In the data rows, the value 128 means zero.
Here is a table of points, one per row:
[137 149 105 116  80 114 149 133 115 125 126 132 123  94 102 117 154 127 130 102 136 111 101 126 121 197 106 100 103  90 105 116 141 130 158 146 133 136 127 148 119 110 161 141 148  86 118 135 167 142 152 117  98 116 144 144 105  96 144  78 160 149 169 125]
[142 161 165 127 100  91 114 123 150 176 148 154 162 133 126 148  91 117 112 126 141  92 127 125 147 130  90 141 142 143 104 132 153 106 125 151 104 131 190 114 124 112 168  87 158 108 126 111 179 124 126 170 134  93 117 130 149 120 127 135 108 162 134 171]
[101 166 182 125 126 150  75 160 139 144 141 136 133 120 105 132 116 130 136 133 140  88 167  92 132 119 132 123  86 155 129 156 185 120 108 119 118 136 178 136 136 165 151  96 130 135 112  86 141 106 109 116  94 104 107 110  91 138  76 116 134 127 129 144]
[103 142 145 125  85 119 106 115 125 172 131 108 174  80 116 157 137 155  78 146 122 112 122 180 102 145 124 129 135 116 121 148 170 112 157 145 117 125 133 197 107 103 162 115 136 104  92 111 160 130 175 134 111 111 137  89  95  95 158 145 153 152 141 139]
[121 168 130 105 115 187 125 144 111 110 158 142  98  69  94 130 122 121 147 101 136 148 133 136 105 135 136 117 173  91  48 186 130 133 128 131  87 159 104 144 156 180 114 165 167  73 128  78 139 173 139 147 129 132 111 108  79 121 103 119 146 141 136 118]
[164 132 171 105 122 120 114 185 152 149 117 145 154 145 100 148  93 150 170 116 119 113 101 147 117 119 118 161 137 142  97 176 136  95 113 126 134 106 159 140 123 130 124 111 108 109 121 121 192 164 120 148 148  97 123 121 133 116 104  99 107 132 109 128]
[165 185 156  95 138 137 113 154 157 168 128  92 119 105 112 148 122 138 145 145 127 155 157 119  83 141 129 148 163 128  50 160 124  86 127 155 125  91 130 127 153 186 130 160 183 101  92 109 144 168 140 105 104 147 135 185 116 116 117  75 134 136 153 127]
[154 140 166 133 113 127 137 107 107 160 158 119 151 134  76  92 140 130 139  94 170 153  76 109 133 140 170 110 155 130 182 102 214 144 141 150 133 157 135 141 129  94 127 162 131 114 153 123 148 119 161 116 135 113 138 114 127 107 129 158 127  94 134 112]
[159 137 140  89  95 103  97 139 140 126 175 138 146  90  89 117 137 110 145  87 147 109 144 134 124 138 111 121 128 169  75 112 163 119 120 162 121 138 131 158 126 122 116 155 135 113 113  68 184 127 152 127  81 120 152 121 112 109 102  89 128 105 111 120]
[111 143 112 106  91 139 142 122 114 156 149 144 151 168  67 155 120 128 111 130 105 112 162 152 134 140 111 158 123 123 126 165 192 110 125 129  82 151 125 143  91 125 152 127 125 128 152  97 145 114 112 174 131  92 126 143 141 137 125 156 112 141 114 118]
[135  91 169  72  91 108 105 100 143 162 184 131 130 129 112 106 153 188 168 126 162 101  62 133 111 149 117 126 109 147 136 145 140 151 151 118 129 127 170 149 106 114 162 105 119 110 106 168 138 136 166 117 117 142 176 106 116 115 126 107 137 139 160  81]
[131 172 162 141 123 113 110 153 140 137 133 104 138 104 141  88  60 118 172  74 154 110 148 165 139 121  99 140 126 123  99 148 140  88 123 125 147 138 157 161 122 152 143 129 148 129 115  84 134 116 145 196 114 144 121 144 146 136  90 112 136 122 135 174]
[ 94 132 138 140 126 158  85 146 107 181 136 159 138 122 154 154 159 156 128 126 132 166 120 103 127 117 186 141 155 132  90 110 153 110 131 134 120  97 177  87 142 166 165 134 147 110 109 131 161 181 135 161  93 112 136 155  92 128 101 110 159 117 121  91]
[135 120 159 124 124 160 110  90 107 152 158 111 107 138 135 164 119 174 106 100 112 158 141  64 133 171 125 113 187 144  99 111 132 133 138 142 145 155 185 119 103 142 157 157 153 130 131 119 149 119 122 136 134 139 150 133 115 147  95 128 134 135 137 106]
[ 88 119 150 128 117 135 104  68 101 165 141  95 162 110 132 161 152 149 131 144 144 163 140 143 116 162 124 107 139 157 153 110 180 116 168 128 112  91 153 155 105 108 135 123 120  73  95 161 133 182 157 116 138 117 101 125  96 123 121 158 154 146 131 132]
[109 142 144 101 107 149 120 127 139 157 127 120 155 115 128 112 130 138  82 121 105 158 101 144  82 158 151 112 154 119 104 157 181 174 135 128 109 125 148 139 151 104 130 132 112  75 107 169 146 173 151 114 123 106  96 135 128 117 113 138 124 167 112 102]
[125  99  83 132  90 137 126 171 133 215 159 124 107 102 138 117  89 142 103 104 136 151 102 163 122 119 152 105 146 143 119  83 182 135 105 168 166 117 127 102 133 106 159 162 126  92 155 121  97 124 142 159 122 142 101 116 117 115 160 112  89 113 113 160]
[121 159 174  90 115  81 113  85 119 108 116  67 163  75 126  76 128 147 183 143 159 130  89 186 106 162 164  88 196 171 159 187 188 173 122 121 129 155 125  96 111 142 116 118 156  73 127 121 168 164 157 147 120 111  89 110 108 115  91 133 133 150 132 121]
[124 124 144 146  64 146 160 126 166 135 123 140 194 145 122 109 138 134 122 120 130 112 129 161 144 105 132 120 105 148 127 175 148 148 112 127 116 168 180 177 105 136 111 127 102 131 157 117 140 119 142 109 144 118 132 101 144 122 134 146 109 110 116 142]
[102 178 136 116  79 137 103 130 129 189 134 151 106 109 119 153 166 115 142 146 163 121 135 126 137 151 100 144 108 131  92 185 190 149 115 125 103 127 162 164 104 152 167 114 148 113 101 130 161 166 142 137 124 110 124 108  96 110 116 167 157 162 124 164]
[122 129 132 169 132  97 119 126 150 145 143 111 152 144 115 155  97 146 129 129 110 117 146 137 153 137 149 172  70 157 137 107 155 119 135 126 103 117 161 137 122  79 162 111 117 144 120  82 165 121  98 153 131 114 123 120 108 138 154 141 125 118 102 112]
[113 164 111 123  91 156 127  84 110 165 128 108 130 106 150 195  98 148  92 124 150 148 122 150 129 127 146 104 170 107 110  83 171 134 148 158 102 119 124 144 132 128 160 139 123 105 131 150 156 138 157 138 131  77 106 156 105 126 122 140 149 146 118 138]
[125 151 191 150  95  88  84 167 130 156 134 158 148 114 128 158 147 167  69 103 146  98 102 130 156 116 113 152 128 135 108 131 180 117 141 104 123 105 131 170 134 115 152 107 113 133 135 141 170 129 150 179 128 117 139 136 115 101 117  94 150 148 119 113]
[133 115 123 109 120 142 167 114 125 138 111  63 111  39 126 132 133 180 100 132 167  96  83 127 141 133 125  87 141 137 124  97 157 152 163 167 151 113 115 180 113 106 129 129 162  71 119 118 142 152 156 131  88 103  98 114 144 142 168 153 116 145 186 137]
[144 129 134  79 154 153  73 119  89 163 106 160 167 124 112  77 122 112 138 132 174 137 106 121 135 148 130 127 131 164 126 179 192 199 123 103 126 138 157  78 115 177 171 118 115  93 104 178 144 194  98 114 124 127  95 127 117 151 113 129 119 161 171  99]
[133 109 157 125  80 131 145 169 126 179 153 145 174 137 127  88 124 134 133  89 118 146 106 133 153 122 117 157 125 144 126 130 153 136 118 128 131 134 173 187  81 114 176 102 159 126 110 116 163 109 140 161 115 136  94 125 116 123 109 151 128 143 148 126]
[162 155 140 134 120 119 170 145 140 136 110 118 147  60 109 128 139 113 129  91 140 104 140 107 104 144 166 131 126 144  47 144 124  93 107 139 123  95 179 139 118 114 138 118 143 104  98 108 238 120 127 163 123  91 150 137 100  87 112  73 135  98 126 128]
[108 132  94 141 112 153 103 103 143 126 138 127 151 112  92 156  84 128  65 125 125 150 103 143  80  98 124 150 156  79  88 123 152 177 157 168  80 124 147 111 125 134 160 163 159 102 149 128 123 162 128 147 151 161  82 133 113 120  99 136 138 163 111 113]
[120 127 136  97 150 101 142 133 159 193 107  99 131  85  98 135 131 147 158 111 151 126 100 120 129 148 125 106 125 167  90 139  93 107 163 140 137 113 165 142 114 127 135 149 199 149  79 167 139 157 156 120 108 117 128 146 113 103 173 145 116 115 148 179]
[107 128  99  93 122 164 188 144 137 155 117 129 155 117 123 103 121 125 154 115 166 152 124 138 159 150 120 129 148 110 149 123 179 128 160 146 154 138 168 134 141  75 138 137 152  84 108 157 111 136 153 118 144 161  93 110 156  74 166 156  92 140 121 147]
[114 130 138 121 104  93 165 109 160 130 159 116 136 115  91  57 145 145 177 122 138 124 129  92 109 141 141 126 145 149  97 114 110 109 146 136 115 124 105 133 124 137 146 126 131 124 102 124 196 140 146 123 112 147 153 130  92  92 142 108 153 158 142 111]
[129 129 140 125 124  94 113 144 105 191 140 151  98  51 112 147 128 127 150 120 170 109 131 159 143 124 133 154 136 104  95 143 160 127 172 115 139 120 146 172 100 167 144 131 169 122 121 155 152 175 151 171 108  90 129 145 145  75 174 100 143 143 147 141]
These points spread out most along one direction. Take the direction at right angles to it along which they spread out most. Go by this last direction. Where along it does each point below lie, from 0 to 99? The average is 50, and the first point in the table lies past the average. One standard deviation of the points above along it is 16.
[144 129 134  79 154 153  73 119  89 163 106 160 167 124 112  77 122 112 138 132 174 137 106 121 135 148 130 127 131 164 126 179 192 199 123 103 126 138 157  78 115 177 171 118 115  93 104 178 144 194  98 114 124 127  95 127 117 151 113 129 119 161 171  99] 54
[121 159 174  90 115  81 113  85 119 108 116  67 163  75 126  76 128 147 183 143 159 130  89 186 106 162 164  88 196 171 159 187 188 173 122 121 129 155 125  96 111 142 116 118 156  73 127 121 168 164 157 147 120 111  89 110 108 115  91 133 133 150 132 121] 62
[113 164 111 123  91 156 127  84 110 165 128 108 130 106 150 195  98 148  92 124 150 148 122 150 129 127 146 104 170 107 110  83 171 134 148 158 102 119 124 144 132 128 160 139 123 105 131 150 156 138 157 138 131  77 106 156 105 126 122 140 149 146 118 138] 52
[164 132 171 105 122 120 114 185 152 149 117 145 154 145 100 148  93 150 170 116 119 113 101 147 117 119 118 161 137 142  97 176 136  95 113 126 134 106 159 140 123 130 124 111 108 109 121 121 192 164 120 148 148  97 123 121 133 116 104  99 107 132 109 128] 46
[125  99  83 132  90 137 126 171 133 215 159 124 107 102 138 117  89 142 103 104 136 151 102 163 122 119 152 105 146 143 119  83 182 135 105 168 166 117 127 102 133 106 159 162 126  92 155 121  97 124 142 159 122 142 101 116 117 115 160 112  89 113 113 160] 41
[124 124 144 146  64 146 160 126 166 135 123 140 194 145 122 109 138 134 122 120 130 112 129 161 144 105 132 120 105 148 127 175 148 148 112 127 116 168 180 177 105 136 111 127 102 131 157 117 140 119 142 109 144 118 132 101 144 122 134 146 109 110 116 142] 22
[137 149 105 116  80 114 149 133 115 125 126 132 123  94 102 117 154 127 130 102 136 111 101 126 121 197 106 100 103  90 105 116 141 130 158 146 133 136 127 148 119 110 161 141 148  86 118 135 167 142 152 117  98 116 144 144 105  96 144  78 160 149 169 125] 63
[ 94 132 138 140 126 158  85 146 107 181 136 159 138 122 154 154 159 156 128 126 132 166 120 103 127 117 186 141 155 132  90 110 153 110 131 134 120  97 177  87 142 166 165 134 147 110 109 131 161 181 135 161  93 112 136 155  92 128 101 110 159 117 121  91] 64
[131 172 162 141 123 113 110 153 140 137 133 104 138 104 141  88  60 118 172  74 154 110 148 165 139 121  99 140 126 123  99 148 140  88 123 125 147 138 157 161 122 152 143 129 148 129 115  84 134 116 145 196 114 144 121 144 146 136  90 112 136 122 135 174] 49
[162 155 140 134 120 119 170 145 140 136 110 118 147  60 109 128 139 113 129  91 140 104 140 107 104 144 166 131 126 144  47 144 124  93 107 139 123  95 179 139 118 114 138 118 143 104  98 108 238 120 127 163 123  91 150 137 100  87 112  73 135  98 126 128] 66
[142 161 165 127 100  91 114 123 150 176 148 154 162 133 126 148  91 117 112 126 141  92 127 125 147 130  90 141 142 143 104 132 153 106 125 151 104 131 190 114 124 112 168  87 158 108 126 111 179 124 126 170 134  93 117 130 149 120 127 135 108 162 134 171] 33
